One turn moves every row onto another: examples first, then more rows asked:
Fup: [-0.41 -2.19  1.02  1.44 -0.72 -1.53 -0.51 -0.14  0.65 -1.26  1.05 -2.20
  1.31  0.10  1.18 -0.34  0.74 -0.71  0.80  0.18  1.64  0.24 -0.75 -0.24
 -1.37 -0.82  1.15 -1.58 -2.20  1.68  0.47 -0.55 -1.44  1.04 -1.40 -1.34
 -0.21  1.21 -0.01]
kolit: [ 0.02  0.81 -2.23  1.36 -3.12  1.94 -0.91  0.97 -1.10 -1.29 -0.37 -1.17
 -1.06  0.46 -2.11 -0.16  0.12  0.48 -0.71 -0.28  1.22 -1.19 -1.14  1.39
  0.09 -0.73 -1.21 -1.16 -0.03 -1.21  1.14 -0.56 -0.27  1.49  1.83  2.09
 -0.80 -1.97 -1.35]
lemut: [ 0.93  0.70 -3.70  0.12 -0.08  0.31  0.74  1.23 -0.39  0.92 -0.02 -2.41
  1.09  0.57 -1.00  1.12 -0.82 -0.75 -2.19 -0.40  1.65 -0.02 -0.44 -1.69
  0.78 -0.80 -0.35 -1.59 -0.35 -0.58 -1.55  1.12 -0.90  1.07 -1.36 -1.41
 -0.65 -1.12  1.11]
bube: [-1.22 -2.04  0.73 -0.15 -0.85 -2.47 -1.01 -0.31  1.89 -1.54  0.10 -0.97
  1.00  0.97 -0.18 -1.83 -0.30  0.33 -1.11  0.21  0.34 -0.39  1.00 -0.57
 -1.87  1.40  2.59 -1.15 -0.52  1.08 -0.07 -1.76 -1.14  0.20 -2.07 -0.82
  0.98  0.25 -0.84]
puvef: [ 0.97  1.38 -2.33  0.00 -0.21  0.45 -0.74  0.33 -0.33  0.29 -1.56 -1.94
  0.94 -0.97 -0.40  0.35 -1.89 -0.60 -1.75 -1.90 -0.32 -0.77  0.38 -0.68
  0.16 -1.99  0.94 -1.14 -1.00  0.55 -2.22  0.43 -2.42  0.39  0.42  1.69
  0.21 -2.23 -1.09]
bogev: [ 0.19  0.13  1.43  2.22 -0.29 -0.34  1.94 -0.62 -0.61 -0.67  0.02 -0.95
  1.82  1.74 -0.49  0.07 -3.50  0.67 -0.77 -1.28 -0.90 -1.93  0.45 -1.41
  1.19  0.17 -0.34  0.25 -0.05 -1.56  0.66  1.03 -0.15 -0.33  0.13 -1.46
  2.00  0.13  0.71]
nipu: [ 0.42 -0.40 -0.75  2.30 -0.18 -1.31  1.98 -1.39 -0.39  1.22 -0.76 -0.76
  0.88  0.98 -2.80  0.39 -1.22  0.87 -0.23  0.76  0.48  2.19 -1.27  0.63
 -0.17  0.11 -2.67  1.88 -0.23 -0.26  0.83 -0.41 -2.08  0.21 -1.03  0.95
 -0.73 -0.95  0.62]
ralek: [ 0.27  0.86 -0.07  1.91 -2.54  0.08 -0.79 -0.36 -1.59 -1.50 -0.98 -2.71
 -1.59  1.98 -1.71  0.62 -1.11  0.44 -1.63  0.51  0.04 -0.19  0.92 -0.20
 -1.99  0.72  1.14 -2.24  0.53  0.11  0.74 -0.45  0.86 -0.46 -0.20 -0.83
  0.09 -2.50 -0.12]
Tof: [-2.07 -0.54  0.65 -0.21 -0.66 -1.32 -0.12 -0.14 -0.87  0.96  1.37  0.63
 -2.18 -2.49 -2.01  0.96 -1.19  0.73  1.33 -0.32 -1.20 -0.89 -1.54 -0.55
 -1.11  0.41 -0.41 -0.76 -0.14 -0.85 -0.64 -0.95 -1.28 -0.84  0.11  0.25
 -0.28  2.67 -0.20]
Livo: [-1.45  1.48  0.67 -0.79 -0.01 -0.59  0.09  0.99 -1.11 -0.20  0.24  0.22
  1.37  0.52 -1.46  1.07  0.05  1.47 -0.33  0.73 -0.38  0.50 -0.74 -0.19
  1.15 -0.07 -1.61  0.31  1.20 -2.42 -1.74  1.58  0.61  1.52  0.34  1.67
  1.35  2.60 -2.02]
vezof: [ 0.15  2.09 -1.84 -0.18 -0.83  1.50 -1.49  0.35 -0.05 -1.63 -2.06 -0.02
 -0.51  1.81 -1.62 -0.96  1.21  0.39  0.91  0.86  1.73 -1.41 -1.33  0.73
 -0.15 -0.40 -1.78 -2.30 -2.35 -0.86 -1.16 -0.50  0.16  0.81  1.34  1.97
  0.54  0.15  0.52]
tilun: [-1.76  2.22 -1.06 -1.05 -0.92  1.12 -1.03  0.24  0.56 -1.16 -1.53  0.48
 -0.41  1.84 -1.54 -3.51 -0.09  0.88  0.36  1.24 -0.26 -0.76 -0.47  1.08
  0.77 -1.24 -1.00 -2.26 -0.38 -0.51  0.09  0.21  0.82  0.29  1.43  1.40
  0.59 -0.19  1.03]
vaka: [ 0.66  2.01 -0.46  0.60  0.17  0.92  0.75 -0.96 -2.02 -1.90 -0.86  2.14
  0.45 -0.03 -0.79  0.37  0.67  0.07 -0.27 -0.80  0.12 -0.70  1.89 -0.23
  0.88  1.20 -1.97  1.34  0.00  2.39  0.55  0.46 -0.04 -0.27  0.87  1.62
  1.04  1.41  0.54]
Mitiv: [-0.61  0.28  0.45  2.19 -2.60  0.68 -0.49  0.57 -1.41 -0.75  0.41 -3.09
 -0.83  1.51 -1.18  0.26 -1.59 -0.05 -1.74  0.87  0.50  0.69 -0.43 -0.84
 -0.45 -0.91 -0.27 -1.78 -0.41 -0.44  1.32 -1.77  1.01  2.16 -0.21 -0.09
 -1.02 -2.02 -0.75]
Fodi: [ 0.04  0.53  0.20  1.65  1.12 -0.13  0.92 -0.85  2.88 -0.93 -2.44  0.11
  1.26 -0.21 -1.75  0.36  0.45  1.60 -0.87  0.67 -0.80  0.80 -0.51  0.66
  1.85 -0.22  1.59  1.93 -0.15 -0.87  0.80 -0.91 -0.75  0.62  0.37  1.05
  1.53 -2.06 -0.38]
vobi: [-0.75 -0.86  0.18  2.47  0.76 -2.37  0.20  0.12  1.58 -0.26 -2.45 -0.15
  1.36  2.09 -0.01  0.50  1.70 -0.14  0.37 -2.03  0.95  0.67  0.22  1.65
  1.15  0.44  0.08 -1.19 -1.70 -0.90 -0.76  1.64  0.34  0.44  0.37  1.00
  0.62  0.06 -1.47]
Vedan: [ 0.47  1.74  0.28 -0.08 -0.24 -0.09 -0.94 -0.92 -0.83 -1.81 -2.05 -1.57
 -1.11  3.37 -0.54 -0.55 -0.50 -0.41 -0.75  1.53  0.95 -0.38  0.60 -0.25
 -1.49 -0.02 -0.47 -2.84 -2.94  0.93 -0.45 -0.70  0.61  0.65 -0.78 -0.32
  0.52 -0.31  0.98]
bizi: [-0.76 -1.44 -1.96 -0.35 -0.66 -1.49  1.43  0.41  0.68 -1.41  1.85  1.32
 -1.58 -1.18 -0.05  0.89  0.24 -1.80 -2.09 -1.35  0.25 -2.44 -0.78  0.24
  0.73  0.55  0.53 -1.17 -0.64  0.86  0.36 -0.10  1.48  0.38 -0.72 -0.32
  0.42  1.82 -0.63]
Sipov: [-1.26  0.39  0.82  0.25 -0.03  0.38  1.50  0.92 -1.54 -1.19  0.88 -0.90
  1.07 -0.10 -1.92 -0.63 -0.91  1.63  0.10 -2.73 -2.71 -1.65  0.79  0.43
 -0.34 -0.41 -1.80  0.29  1.57 -0.10  0.43  1.85 -0.44  0.48 -0.12  0.63
  0.38  0.14 -1.81]
vud: [-0.09 -0.79 -0.39  0.95 -0.04  0.21  1.27 -0.40 -0.65  1.10  1.69  1.27
  0.20  0.88 -0.68  0.23 -0.53  0.11 -0.91  0.59 -0.10 -2.57 -2.19  0.01
  0.25  0.50  3.22 -0.59 -0.55  0.22 -0.47 -0.19  1.01  0.29 -0.14 -1.56
  1.90  2.91 -0.64]
Zisam: [-1.78 -0.37  0.00 -0.10  0.11 -1.52  0.01 -0.08 -1.59  0.63  0.87  1.86
 -1.06 -1.36  0.57  1.20  0.18  0.47 -1.20  0.69 -0.26 -1.29 -1.39 -0.12
  1.65 -0.12  0.98 -0.53 -1.68 -1.20  2.23 -0.64 -0.31  0.71 -0.86 -0.14
 -0.30  2.81  0.12]
ger: [-0.92 -1.02 -1.84  0.03 -3.38 -0.42 -0.87 -0.25  1.39  0.06 -0.37  1.46
  0.47 -0.75 -1.77 -1.45 -0.19  0.41  0.56  1.88  1.51  0.12 -1.55  1.05
  0.92 -0.44  0.71  1.20  1.49  0.35  1.25 -0.43 -2.70  1.05  1.14  0.76
 -0.40  1.45  0.35]
vibo: [-1.03  0.43 -0.54  0.57 -2.86 -0.25  0.96 -0.84  0.67  0.48  0.87  0.20
 -0.48 -1.93 -0.45  1.92 -0.96 -1.70  0.51 -1.57 -0.16 -2.27 -1.91 -0.89
 -0.24  0.58  0.79 -0.54 -1.52  0.55 -2.43 -0.65  0.29  0.62  0.24 -1.17
  1.05  1.97 -0.70]
Zime: [ 1.11 -1.37 -0.75  2.07  2.03 -1.84  0.96  0.12  0.85 -0.84 -2.06 -0.77
  0.02  0.11 -1.76  1.22  0.82  1.47  0.45 -0.54 -0.26  0.76 -1.24  1.60
  0.69 -1.81 -0.64  0.70 -0.74 -0.52  1.05  0.99 -0.93 -0.24  0.01  1.98
 -0.58 -1.03 -0.43]
vad: [-1.67  1.16  0.70 -0.41 -1.88 -0.15  0.71 -2.13 -1.12 -0.04  0.07  1.47
 -0.98 -2.21 -0.87  0.88 -1.19 -0.30 -1.11 -0.32 -0.71 -2.70 -0.29  0.27
 -0.16  0.46  0.24  0.41 -2.03  0.55  0.34 -1.34 -3.14  0.76  0.03 -0.37
  1.64  1.31 -0.18]
detu: [-0.78 -2.24 -1.16 -0.05  0.68 -1.20 -0.70  0.15  2.64 -2.08 -0.21  0.36
  0.52 -0.57 -1.06 -1.95  0.20  0.04  1.37  1.00  1.96 -0.65 -1.12 -0.55
 -0.13 -1.07 -0.35 -0.49 -1.40  0.78  0.50 -1.54 -1.79  0.56  0.11  0.57
  0.26  1.80  2.11]
gukif: [-1.07 -1.57 -0.45 -0.35 -1.38 -0.49  1.15 -1.28 -0.26  1.14  1.79  1.08
 -1.54  0.28 -1.38 -1.29 -3.39 -1.08 -0.88 -1.33 -1.11 -2.08 -1.04  0.45
 -0.81  0.82  0.43 -0.46 -0.22  1.32 -0.24  0.25 -0.87 -0.34  0.27  0.12
  0.83  2.17 -1.13]
rul: [ 0.71  0.55 -1.28  0.66  0.41  1.46 -1.25  0.58  0.85  1.18  0.54 -1.44
 -0.27 -0.81 -0.84 -1.08 -2.46  0.40 -0.35 -0.67  0.08  1.47 -0.15 -1.73
  0.70 -1.67  1.10 -0.80  0.84  0.51 -1.86  0.12 -1.62 -1.00  2.04  1.08
  0.13 -1.59 -0.64]
Magud: [-0.92 -1.11 -0.05  1.71 -3.83 -0.85 -0.83  0.51  0.13  0.23  0.81 -0.35
  1.29 -0.38 -1.31 -0.73  0.33  0.40  0.35  0.39 -0.11  0.58 -0.42  0.02
 -1.40  0.99  2.53  0.27  2.21  1.77  0.28 -1.75 -0.96  0.84 -0.90 -0.49
 -1.16  0.47 -1.42]
sapul: [ 1.87 -0.01  0.38 -0.30  0.22 -0.47  0.59  0.88  0.85 -2.22  0.36 -1.57
 -1.60  0.27 -0.93  2.01 -1.65 -0.09  0.36 -1.69 -0.24 -0.90  1.11 -0.06
  0.16  0.61 -1.05  1.71 -0.25 -0.44 -0.75 -0.94  1.26  1.28  0.33 -1.18
 -1.63  0.52 -2.21]
ven: [ 1.16  0.91 -3.24 -0.70  0.71  1.28  0.42  0.70  0.30  1.10  0.33 -0.96
 -0.18  1.46 -1.84 -1.22 -1.59  0.17 -2.18  0.38  0.51  0.53  0.90 -1.11
  0.28 -0.21  1.22 -0.16  1.51  1.23 -0.90  0.05 -0.54  0.42 -0.43 -2.17
 -0.97 -1.30  0.53]
dor: [-0.47 -0.62 -2.82  0.59 -2.85 -1.18 -0.29  0.24  0.05 -1.01 -2.14  0.24
  2.01 -1.35 -2.84  0.23  0.88 -0.02  0.94  0.46  0.59 -2.25 -1.64  1.36
 -1.10  0.10  0.91 -0.24  0.92  0.12 -0.38 -0.08 -2.70  0.59 -0.51  1.48
 -0.02  1.36  1.16]
gusi: [-0.80  0.01 -0.02 -0.10  1.08 -0.52  1.22 -0.08 -0.94 -1.72  1.47  1.58
 -1.42 -1.87 -2.31  1.09  1.36  0.96 -1.18  0.86 -0.24 -2.81 -0.50  0.45
 -0.93  0.68  1.44 -0.75  0.09  0.15  0.23 -1.49 -0.98 -0.37 -0.42 -0.89
  2.04  1.83 -0.07]
bepa: [-0.58 -0.71  1.39  2.23  1.65  0.18  1.65  0.19  2.35 -0.76 -0.73  0.15
  1.43  1.43 -1.84 -2.06  1.44  0.18  0.22 -0.90  0.27  0.50  1.09  2.04
  1.15  0.44  0.64  0.20 -0.52  1.56 -0.43 -0.80  0.51  1.20  1.23  0.70
  1.10 -0.50 -1.52]
keses: [-0.58  1.35  1.02  1.59  0.83  0.25 -1.10  1.68 -1.18  0.68 -0.08  0.38
  0.38 -0.55 -0.28 -1.58 -0.70 -0.51  0.02 -0.41  0.72  0.94  1.57 -0.15
  2.01 -1.34 -0.36 -2.92 -0.32 -0.04 -0.62 -0.83 -3.09  0.05  2.05  1.61
 -0.93 -0.01  0.01]
fotez: [-0.03  2.51 -0.78  0.15  0.68  0.04 -0.15  1.76 -1.05  0.77 -1.01  0.81
  0.72  2.00 -1.84 -0.72  0.55  0.16 -1.73  1.14  1.30 -0.26  2.43 -0.21
  1.02  1.31  1.26 -2.04  0.70 -0.56 -1.49 -1.45 -1.73  1.14 -0.41 -2.31
 -0.66  0.24  0.57]
bibe: [-0.67 -0.72 -0.84 -1.81 -0.21 -1.95 -1.03 -0.71  1.93 -1.21 -2.44 -0.42
  1.39  0.32 -0.68 -1.31  0.21  0.76  0.74  1.61  0.64 -1.88 -0.66  1.30
 -0.56 -0.99  2.38 -0.16 -1.73 -0.22 -0.63  0.04 -1.91  0.84 -0.70 -0.46
  1.03  1.86  0.95]
dimo: [-1.95  1.15 -0.54  1.67 -1.22 -2.42  1.31 -1.16  0.68  0.12 -2.33 -0.11
  1.88  1.87 -1.15  0.12  0.44 -1.47 -0.41 -1.95  0.03  1.28  1.42  1.63
 -0.58  2.18 -1.54 -0.06 -0.53  0.70 -1.30  0.16  0.04  1.16 -1.36 -0.51
 -0.57 -0.38 -0.42]
gubar: [-0.73 -0.10  1.24  2.25 -0.69 -0.59  2.14 -0.76  0.77  1.39  0.57 -0.90
  1.27  2.19 -2.45 -1.15  0.27 -0.25  0.83  0.30  1.69  2.53  0.17  1.59
 -0.16  1.50 -1.83  0.53 -0.12  0.71 -1.74 -0.19 -0.44  0.95  0.29 -0.82
  0.22  0.34 -1.04]
Gug: [-1.54  1.09  1.09 -0.35 -0.18 -0.26 -0.47  0.50  0.65 -1.72 -0.06 -1.93
 -1.01  2.34 -1.31 -1.85 -0.90 -0.03 -0.60  2.12  0.38  1.05 -0.06 -1.16
 -0.57 -1.07 -1.37 -3.20 -1.19 -0.02 -0.65 -1.41  1.75  1.12 -0.49 -0.24
  0.43 -0.42  0.89]
bamu: [ 0.03  2.65  0.53  0.13  0.35 -0.55 -1.40  1.47 -0.72 -0.49 -1.74  0.05
  0.20 -0.61 -1.25 -0.05  0.39 -0.09 -0.69 -0.44  0.29 -0.57  2.44  0.80
  0.44 -0.38  1.14 -2.72 -0.04 -0.54 -2.95 -0.86 -3.17  0.13  1.46  0.91
  0.34 -0.64 -1.56]
ran: [ 1.45  1.55  0.88  0.85  0.70 -0.96  1.75 -0.60 -0.63 -2.35 -0.03 -0.34
  0.01  0.50 -1.24  1.48 -0.66 -0.15  0.55  1.29  0.62 -0.44  0.71  0.14
  0.56 -0.53 -0.64  0.20  0.95  0.26 -1.48  1.55  1.37 -1.13  1.25 -1.69
  1.95  1.94  1.40]
bunu: [-0.20  1.13 -1.01  0.49  0.83 -0.58  0.75  2.47 -1.42  0.01  0.62 -0.41
  0.12  0.70 -1.36 -0.25  1.01 -1.14 -1.26  0.48  2.19  0.47  1.72  0.45
  1.62 -0.42 -1.56 -3.30  0.25 -0.41 -0.56  0.26 -1.94  1.04 -0.29 -1.59
 -1.80  0.43  1.18]
Dat: [-0.53 -1.79 -0.78  2.13 -4.24 -1.50 -0.14 -0.44 -0.72 -0.81  0.61 -1.08
  1.63 -0.32 -0.50  0.62  0.42 -1.15 -1.20 -0.26  1.53 -0.27 -0.71  0.74
 -1.28  1.18  0.73 -1.15  0.49  0.79  1.16  0.49 -3.23  0.69 -1.23  0.43
  0.34  0.05 -0.94]
rik: [-0.77  1.85 -1.71  1.89 -3.24  1.74 -1.39  0.28 -1.16 -0.25 -1.53 -0.63
 -0.12  0.94 -2.07 -1.07 -0.30  1.62  0.03  0.05 -0.47 -1.12 -0.71  0.82
  0.03 -0.05  1.08 -1.37  1.39 -1.39  0.99  0.15  0.69 -0.43  1.77  0.85
  0.02 -1.95  0.06]
betal: [-0.62  2.19 -0.86  0.65 -1.06 -1.51  1.42 -1.66  1.52 -0.54 -2.33 -0.95
  0.83 -0.62 -2.49  1.65  0.14  0.38 -0.32  0.69 -0.97  1.94 -0.17  1.29
 -0.53  0.64 -0.56  2.19  0.98 -0.36 -0.67 -0.34 -0.83  0.59 -1.29 -0.91
 -0.39 -1.76  0.20]
Rasat: [ 0.12  0.40 -0.18 -0.48  1.18 -1.57  0.69  0.50 -0.64 -1.34 -0.96  0.77
  0.86  1.87 -0.91  0.60 -2.86 -0.78 -2.06  0.28 -0.27 -0.74  0.69 -0.60
  1.54  0.36 -1.60  1.28 -0.38 -1.00 -0.25 -1.65  1.28  2.48 -0.59  1.59
 -0.28  2.27 -0.51]
Risi: [ 0.88  1.26  0.57  1.02 -1.66  1.61 -0.69 -0.55 -0.23 -0.23 -0.08  0.31
 -0.03  0.20  0.33  2.10 -0.02  1.35  0.42 -1.86  0.81 -0.29  0.55 -1.81
  1.52  2.51 -0.90  1.85 -1.10 -1.19  0.06  0.22 -0.57  0.27  1.06  0.04
  0.75  0.25 -1.97]

dimo goes to bepa
kolit goes to ralek
bibe goes to ger
And these:
gusi goes to Tof
fotez goes to keses
ran goes to Livo

